In the rows, 128 means zero.
Rotation paths and how fast each direction turns (degrees per step):
Each turn is a multiple of 5 degrees from 10 to 175, or 0.
Each row of a path follows its step; steps can be skipped.
path 1
step 5: [130 130 138 124 125 112 133 139 131 142 132 130 120 125 130 129 129 133
 128 122 128 125 128 122 130 126 115 129 136 136 116 125 126 134 129 130
 125 131 119 127 128 127 121 133 126 137 132 122 132 123 129 124 117 128]
step 6: [127 115 131 122 137 126 128 129 128 130 123 134 135 132 117 123 134 142
 132 126 128 124 134 135 128 124 124 125 118 123 118 129 130 126 134 138
 132 132 118 130 130 125 128 126 125 123 123 142 134 128 121 127 135 133]
step 16: [121 131 127 130 132 136 128 122 131 128 137 135 132 126 123 113 129 134
 140 132 124 121 125 127 122 122 131 133 129 136 129 130 134 119 129 126
 122 140 132 119 125 144 120 121 126 129 128 125 128 129 119 131 124 125]
step 17: [141 130 120 131 126 125 130 127 128 140 132 127 120 139 128 124 133 120
 125 125 133 117 124 126 131 121 127 130 137 127 132 128 140 126 134 127
 125 136 122 139 129 119 130 125 127 127 123 123 136 124 127 125 125 113]
step 24: [129 121 134 129 133 123 123 133 129 128 137 132 132 128 116 125 136 132
 129 136 125 122 127 126 136 126 128 132 140 133 122 132 125 129 132 137
 131 116 115 129 128 124 125 116 130 132 128 129 139 127 141 131 129 136]
step 25: [124 119 126 131 135 125 127 128 126 143 119 127 135 124 134 133 135 141
 132 123 136 117 128 124 123 127 127 123 130 124 126 127 123 147 131 129
 129 129 124 129 121 124 124 129 128 134 132 130 119 119 121 132 133 126]
step 30: [129 130 130 131 119 135 120 129 130 124 129 128 121 134 121 125 121 129
 132 126 131 130 128 120 113 134 127 122 127 136 124 127 126 127 134 124
 126 121 122 121 139 122 118 138 118 133 130 125 127 122 137 118 116 129]
step 31: [134 124 119 122 126 128 120 130 127 126 124 122 130 131 123 120 129 132
 121 128 126 125 139 136 131 121 130 107 123 134 137 124 120 128 137 131
 134 128 134 125 130 130 120 125 127 128 123 133 133 132 135 136 137 122]
step 32: [127 144 129 132 133 148 122 132 138 123 125 122 124 128 124 126 138 127
 131 129 133 119 125 132 129 134 129 123 128 127 126 131 117 128 122 122
 126 127 125 127 123 130 125 134 124 137 127 122 126 123 131 135 116 126]
step 33: [132 121 112 127 127 139 120 125 130 134 134 137 128 130 137 127 124 125
 128 125 118 128 132 132 132 128 141 125 123 129 127 130 125 133 139 122
 129 136 127 129 119 132 126 124 138 121 125 124 136 135 124 137 124 126]
Speeds:
[130 131 127 126 129 127 130 129 130 128 124 129 127 128 127 127 126 128
 128 128 128 130 128 129 126 125 126 125 128 129 125 126 128 129 125 128
 127 126 127 131 129 129 127 128 128 126 128 127 128 130 128 128 129 128] : 85
[125 128 129 127 128 130 127 129 126 127 129 130 131 127 129 126 127 129
 130 127 127 130 126 129 128 129 129 127 127 130 127 128 128 126 125 127
 127 127 127 130 128 127 128 126 125 130 126 126 131 127 129 128 129 128] : 175
[128 129 128 129 126 129 129 128 128 130 127 126 126 127 129 128 130 128
 130 129 130 130 129 128 129 130 130 128 131 128 126 128 126 125 129 127
 126 129 126 128 129 126 126 129 124 125 130 127 127 128 127 128 129 129] : 160
[126 129 127 128 124 126 128 129 127 125 127 128 128 130 126 128 129 128
 127 128 130 131 129 128 126 127 127 128 128 128 129 128 127 125 129 129
 130 127 130 128 127 127 128 128 127 129 125 129 127 128 125 130 128 130] : 90
[129 131 127 126 129 129 129 127 128 128 129 130 130 129 128 127 128 126
 127 127 129 131 130 125 128 131 129 131 128 126 126 129 129 129 129 127
 126 126 128 130 126 127 128 127 129 127 129 131 129 129 130 130 128 126] : 70
